[ 37   7  10 -46  -2   1  29] | 7

[70  8 68 40 80 56 62] | 62

[691 357 827 253 160 573 438] | 438

[5592 2480 3642 8246 2775] | 3642

[452 386 826  37 435] | 435

[ 39   8  16 235 155  79  14] | 39

[230 193  95  15 144] | 144

[[ -38 -795 -127  505   87]
 [ 461  801  662  800  978]
 [ 643  118  364    3  -59]] | 364

[ -4 -40 -32   3  28] | -4

[4892 2349 4395 6117 7963 7766 8569] | 6117
---
-17  6  27  -21
13  17  -24  -2
-23  7  21  -20
ans = 6

12  18  -2  33  12  -12
0  23  26  7  14  3
8  29  25  -3  7  13
ans = 18

6  -20  -18  8
-5  27  27  -13
-15  23  21  -33
ans = -20

-7  -9  -1  -27  6
-9  -10  -2  -28  6
-2  10  3  -8  5
ans = -9

-6  4  -9  32  11
2  10  -12  5  -34
5  2  5  -3  7
ans = 4

-1  -15  2  -1  3  -7  -6
0  37  -9  3  -4  15  15
-1  24  -7  1  -3  10  9
ans = -15

-17  -8  -6  11  5  3  5
26  7  4  -8  13  28  -34
-30  13  -11  -6  11  -37  23
ans = -8
---
[[  2   2  14   2 -11 -32  -1   1  -5   1   6  -4  -1  18 -31]
 [  1   0 -10  -8  -6  -7  -1   0   7  -2   2  -3   0   0  -6]
 [ -1   0 -13  -3   4  20   0   0   6   1   1   0   2 -11  21]
 [  1   1  -7  -4  -3  -5   1   1   8  -1  -1   1   3  10  -6]
 [ -1   0  12   3  -6 -13   0   1 -12  -1   0   0   2   3 -13]
 [  2   1  -9  -7  -3  -8  -1  -1  10  -2   0  -2  -1   6  -9]
 [  0   1  17  10 -16 -23  -1  -4 -12   1   2  -3   0 -10 -23]
 [ -5  -4  23   9  12  -2   1   7  -7   1   0   3  -2  32  -2]
 [ -2  -1  14   3  -6 -10   0   1 -15  -1  -2   1   4  -2 -10]] --> 1

[[ 17   0   2   4   6  -5   7  -5  11  -6]
 [ 12 -16  -5   3   3 -14  -2   3  21   5]
 [-20  10   7  -4  -2  10   6  -6 -18  -3]
 [ -4   1   3 -14 -15  -4  -3   7  12   4]
 [ 10   8  -3   7   8   8  -1  -4 -12  -5]
 [ 19 -10  -7  -7 -13 -14 -15  18  27  10]] --> 12

[[ -9  -4   8   3   2 -13   7  -5  -2 -21   7]
 [  8   5  -6  -3  -1  15  -7   5   4  23  -4]
 [ 10  12  15  -8   2  19   2   9  -8  27  -2]
 [ -2   6  13  -4   4   2   7   2  -3   0   2]
 [ -7  -5  -6   3   0 -12   1  -6   4 -19   0]] --> 8

[[ 16   7 -12   2   2  -3  -4   4   5 -26]
 [-19  -3   8  -4  18  -2   4  -1   0   5]
 [-10   0  -1   2   3  18  16   4   0  -3]
 [ -1 -13   3  -3  -4 -15   4  -2  -2   0]
 [  7  -2 -14   9 -12  -2 -11  -3   5  -4]
 [  4  -5   0 -12  -5  12  17  -2 -11 -18]
 [-20  -5  -1  -9   3  19   0   6  -5  15]
 [-10   1  -9  10   5 -12   5  -4   2 -14]
 [ -6   3  -9 -12  -6  14 -23   2   1 -22]
 [  1  -8  -6 -14  10  -6  13   1  -4   6]] --> -19

[[ 17  -9  -8  16  27  10  13  -1  11   1  -9  18   2  -8   7]
 [  7 -13  -6  14  26  18  16  16   3   2   5  24  -7  -5  22]
 [ 16   3  -8  -1  -1 -19   2 -15  18  14  -7  -9   9   7 -19]
 [  0   7  -3 -14 -20 -23  -6  -9   5  13   3 -20  -1  13 -18]
 [ -2  -6  -3   1   6   6   8  15  -4   5  12   9 -10   5  14]
 [ 17  -8  -8  14  23   6  11  -3  14   4  -9  15   4  -7   3]
 [-11   0   9   5   6  19  -1   9 -13 -14   3  10  -4  -8  15]
 [ 13   0  -4   7   8  -5   1 -14  12   2 -12   0  10  -4 -11]
 [ 12   6   2   6   6  -2  -1 -13  13   3 -11  -1  14   0 -10]
 [  0  11   9  -2  -9  -3  -9 -13   1  -6  -7 -10  10  -1 -13]] --> 7

[[  9  -4 -10   2  11   1  -1   0  -6  -1   2   3  -3   0]
 [  7  -3  -6   0  17   0   2  -4  -8  -3   3   2  -1   0]
 [  5  -2  -5   4 -14   2  -3  10  -1   1  -1   3  -3   1]
 [  2  -3  -8   1   4   1  -1  13   0   2   1   3  -4  -1]
 [ -2  -1  -8   1   3   1   2  13  -3   2   0   4  -1   0]
 [  5  -1  -4   1  32   1  -3   8  -7   2   0   5  -2  -1]
 [  7  -2  -4   1  19   1  -1   5  -6   1   1   4  -3   0]
 [  1  -3 -10  -1  12   0   3  -4 -11  -3   4   2 -11   0]
 [ 15  -4  -2   2  26   1  -1  10   0   2   0   4  -1  -1]] --> 7

[[ -8  17   1   7  -9  12  -4 -18   7  23   2  -8   8]
 [ -8  -1   8   3   4 -24  15  13 -10 -28   8  -6 -11]
 [-11   1  26  34  10 -10   8  15  -1   2   1   9  -4]
 [-10   2  35  -5   3 -32  15 -21  -3  -8  12 -10  25]
 [ -6  17   2   0   3  18  -7  15  -2   4   8  -5  -2]] --> -8
---
(93, 38, 17, 13, 91, 51) out 91
(16, 38, 90, 47) out 90
(169, 219, 63, 30, 111) out 30
(961, -887, -793, -46, -956) out -46
(32, -2, -33, 18, -25, 8) out -25
(1136, 7798, 6581, 6817) out 6581
---
-1.800  -1.576   1.218  -0.227  -1.266   0.189
-0.286   0.414  -1.847   0.537   0.054   0.542
-> 0.054

  7.180   23.064    3.108    9.110    7.712
  9.794    4.580   11.195   16.545    5.872
 13.974  -18.462    2.667    6.629   23.476
-> 6.629

 124.990    61.549  -171.910  -205.069     4.037
  56.792    67.322    22.405    23.640    51.813
  65.805     0.347    10.724   -40.074   -13.031
-> -40.074

-0.75   1.37  -1.31   0.71 -> -1.31

  90.46    14.05  -163.20   191.87   172.95   -76.31  -100.20 -> -76.31

 1.2   0.6   0.6  -1.1  -0.8 -> -1.1
---
[[  53.970  155.573   41.325   28.945]
 [  27.154  155.573  -40.634 -119.888]] gives -40.634

[[-0.06  0.11  0.10  0.08 -0.01  0.03]
 [ 0.11  0.07  0.14  0.09 -0.11  0.10]
 [ 0.08  0.07  0.07  0.06 -0.13  0.09]] gives 0.14

[[ -47.1  -74.2  -53.8   69.7]
 [  66.7  109.5   69.1 -123.5]] gives 69.1

[[ -80.1  -53.4 -110.8  179.3]
 [ -89.7  139.6 -157.3  185.9]
 [ 123.2  173.4  -68.1 -152.9]] gives -157.3

[[ 139.989 -167.953  -68.155  -49.878   60.288]
 [ 137.295   20.752 -141.579   44.039  152.074]] gives -141.579

[[-15.2   5.0  -3.2  19.4]
 [ -3.8  -2.8  -2.5  -3.4]] gives -2.5
---
-9  -11  -12  -36  12  -3 gives -9, -3

8  28  2  -22 gives 8, -22

16  -6  20  -8
7  -5  24  -29
-2  9  7  -8
gives 16, -8

-33  10  -13  -21  -2
-2  6  3  6  6
gives -33, 6

-17  2  33  -26 gives -17, -26

-1  -18  13  -8  -4  29 gives -1, 29

-4  8  14  -26  33  21 gives -4, 21

-34  22  -6  -31 gives -34, -31

16  -17  -19  -11
2  20  2  -30
-16  -24  -7  6
gives 16, 6

-4  8  5  13  -4  -34 gives -4, -34
